Here are some points, each followed by its number:
[28 40 28 33 38 26 42 17 -8] 0
[-16 -56  -6 -18 -14   1 -50  17  50] 1
[ 7  4 19 22  5 16 -4  9  4] 2
[  2 -35  18   2   6  19 -25  17  45] 3
[  3 -34   2  -6   4  14 -14  14  43] 4
[-15 -61 -13 -22 -16  -4 -45  21  51] 5
[ 35  48  23  28  44  18  43  12 -13] 6
[24 20 26 35 15 28  7 17  3] 7
[ 31  50  20  34  45  26  49  12 -12] 8
[-13  30 -30 -44 -30 -52  32 -62 -57] 9
[-10 -45   2  -9  -2  12 -43  21  49] 10
[ 31  73  14   2  14  -8  45 -14 -12] 11
[29 33 25 32 27 22 24 17 -9] 12
[-14  22 -29 -44 -29 -49  17 -51 -48] 13
[ 12  54   5 -13   1 -19  44 -22 -18] 14
[ 7  0 24 38 10 24  1 21 18] 15
[-127 -127 -127 -127 -127 -127 -127  -87  -81] 16
[ -3  36 -17 -31 -18 -38  29 -43 -42] 17
[24 27 19 30 29 24 41 18 -7] 18
[-26 -62  -8 -29 -18  -5 -41  20  50] 19
[  8 -10   7  23  10  24  -9  19  28] 20
[ 30  41  15  34  40  27  49  21 -12] 21
[-127  -98 -127 -127 -127 -127  -99 -127 -127] 22
[  5  51  -6 -24 -10 -34  59 -37 -32] 23
[-10 -46   2 -10  -3  11 -44  21  49] 24
[  5 -31  19   3  10  18 -20  19  46] 25
[-1  3 19 34  8 21  6 23 12] 26
[ 26  61  18  21  35  14  44   5 -10] 27
[29 35 21 34 34 27 33 18 -9] 28
[ 30  55  16  26  39  16  39  11 -14] 29
[14  9 18 32  9 27  0 20  5] 30
[ 13  60   2 -12   1 -21  60 -28 -21] 31
[-28  16 -40 -58 -43 -67  19 -69 -71] 32
[-15 -57  -3 -22 -13   0 -53  18  49] 33
[ -7 -46   5 -12  -3  11 -43  19  50] 34
New points follow, each followed by the numbers of its three nearest points above by angle, nearest first.
[ 7  1  7 22  2 17 -2 11 -2] 30 2 15
[25 32 16 37 33 27 30 21 -8] 28 12 18
[10  3 24 33 11 22 -5 17 20] 15 2 30
[25 33 16 38 33 27 31 21 -9] 28 12 21
[11  1 19 35 11 22  3 18 16] 15 26 30
[  6 -37   5  -2   7  20 -17  20  51] 4 25 3
[ -90 -125  -72  -90  -82  -68 -113  -20  -10] 16 22 19
[  6  46   3 -22  -6 -24  46 -31 -25] 23 14 31
[ 7  1 23 39 10 24  1 21 17] 15 26 2
[ 7  2 16 32 10 24  0 19 15] 15 26 30
[ 3  0 19 33  9 23 -4 18 17] 15 26 2
[-65 -96 -56 -67 -59 -49 -80  -8   7] 16 22 19
[20 15 18 34 15 25 19 17  1] 7 12 28
[21 51 14 17 30 11 37  6 -7] 27 29 6
[11  0 19 35 10 23  3 18 16] 15 26 30
[ 9  1 22 31 10 20 -5 15 20] 15 2 26
[14  8 18 32  9 27 -1 20  5] 30 2 7
[ 29  65  17  16  27   8  47  -1 -12] 27 29 11
[30 67 19 14 27  6 34 -2 -7] 27 29 11
[  4  -8  15  22   5  15 -13  13  22] 20 15 25
[  4 -14  20  22  10  22 -21  20  30] 20 25 3
[  6 -13   7  23   9  24 -12  19  30] 20 25 15
[ 8  1 24 36  9 24  2 19 16] 15 26 2
[ -3  38 -20 -36 -20 -42  32 -47 -46] 17 9 13
[ 6  1 21 32 10 24  4 19 13] 15 26 30
[ -7  40 -16 -32 -17 -37  41 -45 -47] 17 9 23
[ 24  71  15  -1  15  -9  42 -13 -17] 11 14 31
[ 28  65  24  16  30   8  46   1 -11] 27 29 6
[  3 -15  20  21  10  22 -22  21  31] 20 25 3
[ 12  58   2 -11   0 -20  58 -27 -20] 31 14 23
[ -82 -122  -73  -87  -82  -65 -116  -24  -12] 16 22 19
[ 31  57  16  25  39  15  39  11 -14] 29 27 6
[ -64 -102  -54  -65  -58  -45  -85   -1   16] 16 19 5
[29 34 22 33 34 27 33 18 -8] 28 0 12
[ 30  69  14   4  14  -5  43 -12 -11] 11 27 14
[25 61 19 16 27  8 38  1 -7] 27 29 6
[12  6 10 35  8 26  0 19 11] 30 15 26
[-49  -5 -49 -78 -62 -86  12 -92 -87] 32 13 9
